In the rows, zero is written as 128.
Each path is a new rotation, seen through one point. The rows after it are directions, each followed by how far the rotation turns it, in degrees each step (0 if it stays put).
Each turn is a multiple of 5 degrees from 10 to 175, or 0.
Each row of a path follows its step; steps can be skipped.
path 1
step 1: [128 135 124 130 131 130 128 137 128 135 137 129 127 131 137 121 136 122
 113 135 132 125 122 115 121 129 129 128 128 122 121 129 135 137 133 141]
step 2: [126 124 130 139 133 120 134 137 124 128 120 142 119 131 123 116 132 129
 133 131 130 132 115 126 123 121 128 124 139 123 134 131 127 121 122 128]
step 3: [127 131 125 120 137 129 120 124 113 128 121 136 128 127 120 131 116 132
 130 123 132 130 126 129 123 125 121 136 123 131 121 131 130 127 117 145]
step 7: [118 135 125 132 138 119 123 137 131 135 128 144 118 129 129 123 124 119
 122 125 135 121 129 129 129 119 129 118 127 125 123 122 133 129 119 135]
step 8: [129 137 126 114 132 118 135 128 116 120 125 139 133 133 129 130 138 130
 131 132 132 129 120 123 117 128 119 134 135 128 125 134 136 124 122 130]
step 9: [134 126 125 122 129 146 124 124 126 126 114 131 127 125 115 128 128 130
 128 125 132 138 120 130 117 131 134 117 126 127 121 129 123 118 128 133]
step 11: [120 130 124 134 128 115 131 133 126 129 120 140 121 128 130 115 137 123
 127 137 131 130 115 116 126 128 125 131 131 123 131 132 130 125 141 129]
step 15: [127 125 135 130 122 138 132 131 115 130 124 128 124 124 118 119 126 137
 130 136 130 138 119 121 126 122 128 140 130 127 123 132 126 129 125 144]
step 18: [136 136 133 124 133 136 127 127 117 119 115 128 126 133 125 129 136 129
 125 132 127 139 118 129 118 133 130 122 133 123 123 140 120 122 128 134]
step 19: [129 124 123 129 137 141 121 133 131 142 131 130 131 126 122 122 124 127
 118 124 134 128 124 121 117 120 138 121 126 127 122 124 129 132 119 141]
Speeds:
[123 124 126 133 128 127 127 129 127 130 129 130 127 128 129 129 127 126
 130 129 130 128 130 124 130 126 127 131 130 127 131 130 124 127 128 132]
80
[131 131 129 131 129 126 127 130 127 128 130 129 130 132 130 128 126 126
 128 126 126 129 127 130 128 128 122 123 129 127 130 130 127 127 126 130]
70
[125 126 128 130 131 129 124 126 127 128 129 128 130 131 130 127 125 129
 126 129 130 126 131 127 127 130 127 124 125 130 124 124 128 131 128 128]
115
[130 128 130 131 127 133 130 126 130 129 127 126 130 129 131 126 131 131
 129 126 126 127 128 125 127 126 131 125 129 126 130 129 128 131 131 133]
80
[130 130 129 126 128 131 129 127 127 130 131 129 130 125 128 127 127 126
 129 130 129 127 129 129 125 129 123 134 131 130 129 126 129 133 126 130]
155
path 2
step 0: [125 136 136 117 132 131 133 123 124 120 123 139 129 131 121 133 132 131
 135 129 126 131 131 130 129 140 131 126 132 123 146 130 126 125 118 129]
step 1: [123 131 118 130 123 125 134 125 133 124 126 126 130 131 117 126 123 133
 126 136 117 129 124 136 136 119 133 121 129 129 134 110 132 121 123 123]
step 2: [139 132 113 122 123 129 127 135 132 135 126 128 130 135 128 137 122 129
 136 125 130 130 127 130 132 140 119 125 133 128 146 129 129 127 118 132]
step 3: [122 133 132 135 133 132 140 122 126 126 135 127 121 123 124 122 124 139
 142 132 125 126 118 129 134 135 128 131 141 133 136 120 132 129 123 127]
step 6: [134 131 113 119 127 133 131 127 127 126 126 134 128 131 117 127 130 135
 133 123 132 134 128 134 137 134 121 126 140 144 136 127 129 123 123 129]
step 9: [124 133 120 130 140 125 130 121 135 121 126 131 134 126 117 125 122 129
 125 140 123 129 121 136 129 137 134 121 129 136 132 126 124 132 114 126]
step 15: [119 122 119 125 123 131 131 129 136 130 124 134 130 128 121 118 123 131
 137 121 113 127 118 132 137 129 136 123 132 137 131 125 118 129 130 134]
step 16: [133 134 124 127 135 139 133 127 128 132 133 117 128 141 128 123 121 132
 128 121 122 134 127 127 133 137 125 131 121 119 132 128 125 122 114 138]
step 18: [128 130 121 128 133 119 130 117 128 131 121 137 139 145 125 131 124 138
 132 123 119 137 124 127 133 140 132 129 128 129 123 132 125 126 125 126]
step 19: [128 121 123 123 129 140 141 135 137 123 126 134 121 133 130 125 123 123
 129 123 116 124 123 126 134 133 140 125 134 123 131 120 123 124 125 132]
Speeds:
[131 131 130 129 130 126 132 130 130 126 128 126 127 128 129 126 128 126
 129 125 127 127 129 127 129 125 130 130 131 129 125 122 132 126 128 129]
160
[128 130 131 127 130 129 128 127 126 129 126 128 123 130 126 128 129 129
 125 133 132 127 125 130 130 127 130 129 129 134 129 128 126 126 130 131]
130
[127 131 129 129 125 126 129 130 127 129 129 129 128 126 128 131 129 129
 130 133 129 128 130 131 128 127 125 127 129 127 135 126 132 127 128 125]
10
[128 131 130 128 128 127 131 123 128 130 127 131 130 123 127 123 130 126
 128 127 125 128 129 131 128 132 126 128 131 131 127 131 126 126 129 127]
120
[127 127 128 126 129 135 129 128 126 125 129 130 125 126 127 127 131 131
 128 130 131 126 130 129 127 128 128 127 132 127 125 129 131 129 123 128]
130
[125 127 131 130 127 130 130 128 132 130 128 129 126 125 129 127 126 127
 129 130 128 128 124 128 127 129 129 124 126 130 126 123 127 132 127 124]
175
[129 130 127 127 126 125 126 123 128 126 126 124 129 128 126 128 129 125
 123 129 129 130 128 127 126 125 128 125 128 127 128 126 128 127 122 127]
90
